Rows are one point carried round by a steady rotation, each followed by how many ticks it has turned.
The counts run from 0 to 682.
[127 117  75 122 111  79 130 146 186 121 163 133 141 138 116 162 102 121
  99  82] | 78
[ 93  89 154 111 133 110 121 107 159 100 112 151 169 119 171 153 116 114
 153 167] | 195
[118  71 130 136 117 115  91 140 125 160  99 155 139 140 164 170 110 134
 121 140] | 513
[ 98  88 153 164 164  98 132 158 131 112 138 121  92 166 160 128 101  99
 146 149] | 189
[120 184 171 118  92 126 115 116 129 110 132 144  96 123 177 126  89 148
 143 131] | 351
[ 88  92 167 126  89 138  81  82 132 130 119 148 127 115 159 125 113 115
 164 155] | 197
[124 188 203 128 102 107 148 115 132 131 154 140 112 140 121 105 126 122
 177 128] | 8
[117  68 164 146 107 139 132 107  77 141 116 152 162 132 118  85 106 102
 129 135] | 478
[144 166  74 116  96 129 140 119 168  91 115 142 123 100 166 152  97 133
  75 129] | 65
[115 168  95 119 143 155 116  84  83 137 137 115  83 124  77 109 144 126
 162 143] | 277
[ 90 150 126 104 104 134 101  89 143 145 121 131 155 121  65 126 142 121
 181 117] | 273
[129 173  61  97 151 140 115  84 162 125 101 119 139 106 114 159 123 147
 121 136] | 256
[123 130 171 139 120 165 116 151  58 100 114 132 113 136 138 134 113 163
 170 138] | 643
[133 151 174 159 137 111 164 169 112 127 143 128  82 155 144 129  80 171
 132 107] | 340
[107 148 117  92 132 130 134  87 132 108 101 128 189 123  99 159 124 148
 155 130] | 271
[159  83 169 165 115 142  86 156 123 163 113 166 128 118 133 108 163 141
 131 172] | 489
[122 163 156 153  99 113 127 165 144 131 162 129  38 154 150 127 120 118
 127 132] | 354
[ 80 129  90 104 142 108 143 120 136 136 117 102 131 132  67 155 145  94
 140 101] | 268
[135 107 121 110 103 132 142 154 204  71 138 121 163 119 163 119 109 125
 123 104] | 385
[150 124  88 115  88 108 117  88 151 136 130 155 183 111  89 138 122 127
 109 117] | 423
[151  77  97 129  80 133  98 175 163 127 143 113 155 127 121 120 131 142
 127  81] | 399
[106  90 119  97 116 120  83 134 156 192 121 104 143 144 104 123  96 151
 153  83] | 248
[113 105 181 154 160 107 164  99 111 125 114 142 114 134 153 121  77 115
 125 156] | 175
[130  99 127 163 183 103 169 126 103  89 160 148 130 155  96 107 110 123
 133 143] | 456
[147 150  49 131  79 143 127 113 164 120 148 134 114 113 113 124 139 102
  91 133] | 408
[109 108 152 128  88 117  97 154 102 105 131 155 144 154 160 153  75 156
 150  96] | 362
[139 153 182 130 132 155 133 159  94  98 120 124 132 149 135 127 143 187
 174 148] | 642
[ 98 114 138 137 136 140 153 124 182 142 121  84 105 106 152 104  95  73
 128 133] | 214
[188 134 152 152 135 126 132 137 160 126 107 158 167 119 115 104 176 148
 129 185] | 144
[145 179 137 119  86 154 165 130 106 118 132 135  92 115 169 145  86 100
  81 142] | 673
[113 109 119 111 142 128 122 171 143 113 118 115 169 164  70 132 167 144
 181 116] | 284
[127 131 149 128 112  97 118 182 161  77 134 142 148 158 158 163 118 160
 162 104] | 360
[114 147 120 136 193 121 159 121  87 137 116  96 122 151  82 133  92 165
 152 105] | 607
[106 150 143 110 170 137 176 108 124  92 120  96 128 131  84  96  99 110
 164 116] | 290
[106 165 127 111 158 101 191 139 140 123 113 127 153 144  69 157 119 119
 139 122] | 611
[163 122 145 147 136 125 164 142 158 132 127 149 125 130 126 141 183  84
 116 204] | 485
[114 165 147 113  89 115 167 141 141  98 112 161 155 137 159 199  91 143
 125 128] | 346
[134 154  89 137 101 136  99  75 121 126 160 144  83 112 126  97  77 142
 111  96] | 86
[ 97 165 189 118 139 121 165 128 116 118 125 127 145 151  99 100 109 127
 188 117] | 631
[139 132 137 171 148 126 128 113 123 151 101 151  70 116 173 147 107 124
 104 191] | 507
[107 157 140 110  80 160 158 130 122  88 129 158 110 130 152 163 127  78
 113 145] | 26
[152 116 160 138  81 128  87 191 145 151 140 122 106 141 157 130 119 157
 129 107] | 680
[109  96  92  94 107 150 115 124 166 146  90 112 162 114 138 172  98 107
 116 133] | 232
[153 109 118 165 192 126 153 148 113  93 134 150 121 137 116 119 155 134
 122 192] | 471
[121 174  83 109 169 117 143  91 173 117 111 100 129 107 115 161 126 122
 120 137] | 255
[143 159  86 138 181 143 118 113 152 136 127  83  84 109 142 113 106 145
 120 136] | 240
[133 157 111 115 142 103  98 125 183 156 124  96 142 128 103 149 166 172
 172 126] | 259
[137 118 128 168 150  96 132 178 160 140 121 133 102 150 156 168 136 119
 110 171] | 510
[126 138 101 111 103 172  94 107 138 170 108 104 125 100  95  88 142 136
 157 128] | 579
[111 124  88 123 146 118  80 136 106 168 133  99  86 146  70 122 135 149
 172  94] | 263
[135 129 128 106  52 149  82 121 137 112 135 137 126  88 161  96 113 113
 138  96] | 388
[121 172 117  98 123 156 170 135 149 108 124 119 136 129  75 134 180  99
 146 152] | 294
[100 166 167 101  97 128 151 108 100  97 101 174 172 140 130 169 112 148
 158 135] | 5
[ 93  77 106 114 129 143  90 116 140 108 103 110 163 114 162 144  97 152
 164 120] | 552
[135 142 123 124  85  93  97 106 187 137 153 130 135 114 120  84 119 136
 135  87] | 83
[151 143 183 139 116 137 126 174 120 103 120 132 131 147 117 123 182 155
 186 141] | 641
[147 101  75 139  98  95  75 148 152 118 155 143 124 141 100 142 148 156
 120 105] | 92
[101 146 164 134 105 111 148 127 153  85 146 119 104 133 152 110  66 119
 141  88] | 365
[104 154 172  97  51 118 122 135 134 128 123 171 139 128 139 165 120 114
 135 115] | 348
[107 165 190 126  71 120 129 119 120 134 130 147 119 146  98 109 123 115
 173 119] | 7
[142 111 175 130  92 128 146 201 160 126 119 132 160 144 146 131 100 139
 145 118] | 666
[142 143 113 138 107 127 101  74 117 153 158 145 114 122  90  88 122 142
 122 116] | 428
[147 187 146 129  64 143 140 158 132 153 118 157 112 143 118 185 168 110
 115 160] | 333
[114 106  90 117 164 133 159 144 187 123  95  89 144 100 145 153  89 122
 105 128] | 230
[175 100 154 159 112 142  98 144 104 171 128 161 129 143  86  90 156 144
 128 153] | 147
[135 149 161 125  84 130 153 171 160  84 148 131 123 137 162 141 161 103
 130 151] | 28
[115 133 109 121  96 158  91  78 156 185 110 100 107  99 130 106  85 113
 140 128] | 237
[143 164 156 114  91 152 131 160 151  68 132 138 132 120 175 141 148 145
 149 151] | 29
[119 118 154 143  99 109  78 110 119 144 126 180 120 128 156 167 163 132
 140 191] | 182
[180 118 145 157 114 141 109 101  89 156 106 165 153 122 114 104 135 174
 124 161] | 146
[137 148  59 129 163 160 119 115 120 150 107  99  84 102 132 146 104 142
 112 146] | 241
[101 113 133 118 121 157 122 109  75 130 105 127 157 140  80 117 105 112
 188 105] | 287
[125 168 119 137 133 122 142 161 110  84 150 134  84 132 171 172 114 156
 121 145] | 356
[135 125 127 137 104 149 134 118 123 126 121 118 127 105 155 124  41 135
 109  81] | 60
[128  96  72 125 111 100 120 150 148 132 156 131 106 147 111 168  90 100
  92  81] | 77
[133 129 122 109  90 144 117 118 170  61 123 124 178 105 161 120 107 140
 136 109] | 386
[136 139  83 101 145 161 101  99 172 100  97 109 134 102 147 144 145 144
 154 155] | 562
[140 146 108 142 111 117 126 172  99 103 144 148  97 134 162 185 125 135
 119 128] | 357
[120 134 122 115 152 162 188 152  85  90  93 127 165 141 101 163 115 115
 123 147] | 306
[114 144 117 113 112 148 140 104 118 191 113 108 132 127  56 117 102 109
 148 100] | 594
[131 107  82 118 143 127  93 141 137 139  88 110 165 126 121 170 101 188
 142 116] | 246
[113 123 109 143 142  99 144  53  93 107 141 151 139 125  97 105  75 134
 130 129] | 442
[120 124 126 109  94 149 148 150 122 129  99 150 162 138  77 161 143  84
 142 134] | 308
[111  81  91 145 135 115 158 110  84 101 129 167 138 154  78 137 124  92
 103 138] | 458
[150  97 107 115  95 135 118 108 101 118 136 140 151 115 139  97  63 137
 109  76] | 402
[124  83 155 150 159 105 192 153 144 141 101 137 150 138 138 147  92 104
  90 169] | 496
[ 81  82 153 137 110 152 120 130 156 150 124 113 100 116 152 103  81  67
 127 130] | 213
[115 159  78 135 165 143 129 127  95  94 108 123 131 136  95 158 144 160
 151 143] | 281
[131  87 157 128 104 127 145 133 123 148  99 157 150 134 144 158 113  90
  92 170] | 498
[126 123 174 147  99 131 114 130 147 191 127 143  90 113 147 102 121 113
 130 175] | 504
[137  99  81 123 120  83  92 145 172 101 155 127 141 154  97 136 144 153
 136 103] | 93
[141 113 144 146 158  99 172 126 126 115  99 170 175 138 117 154 113 127
  99 179] | 155
[179 110  97 163 155 122 140 147 139 118 144 135 125 131  82 101 179 102
 122 148] | 128
[100  92 108 131 109 109 100 104 116 130 154 129 141 141  80  87  89 124
 138  72] | 97
[136  97  99 129 141  90 107 136 156  98 152 128 166 146 127 111 125 177
 137  91] | 94
[ 98  97 141 157 177 108 150 139 121 100 133 123  99 137 168 151  97 106
 143 169] | 190
[151 136 160 155 126 135 113  69  98 172 120 174 114 120 135 102 100 132
 127 178] | 161
[ 87 120 136 138 106 114 117 103 148 179 134 137  66 120 153 131  87  69
 124 143] | 519
[ 95  89 117 115 154 125  87 152 179  96 115 102 165 131 148 139 120 139
 160 127] | 551
[123 100 144 137 140  92 163 126 152  96 138 166 181 148  98 124 153  91
 131 147] | 460
[109 126  93  98 128 150 138 140 196 145 101  87 171 102  95 132 135  89
 136 121] | 575
[141 163 132 127  98  95 108  77 172 106 166 126 136 105 132  88  85 161
 149  94] | 84
[124 196 153 128 137 149 169 143 119  71 117 137 133 128 127 162 164 123
 151 175] | 637
[147  63 116 150 120 139 113 146 107 138 128 140 179 139  65 116 152 122
 129 137] | 132
[158 149  91 134 117 160 150 136 116  93 141 124  70 111 178 143 105 130
  86 130] | 50
[122  88  97 130 140 150  92 155 126  93 109 122 128 135 180 179 138 128
 121 173] | 206
[130 133 125 149 112 112 100 102 128 113 106 172 117 125 166 182 152 130
 133 198] | 181
[ 75  67 131 136 112 165 104 115 120 150 113 122 114 113 154 112  69  77
 141 111] | 212
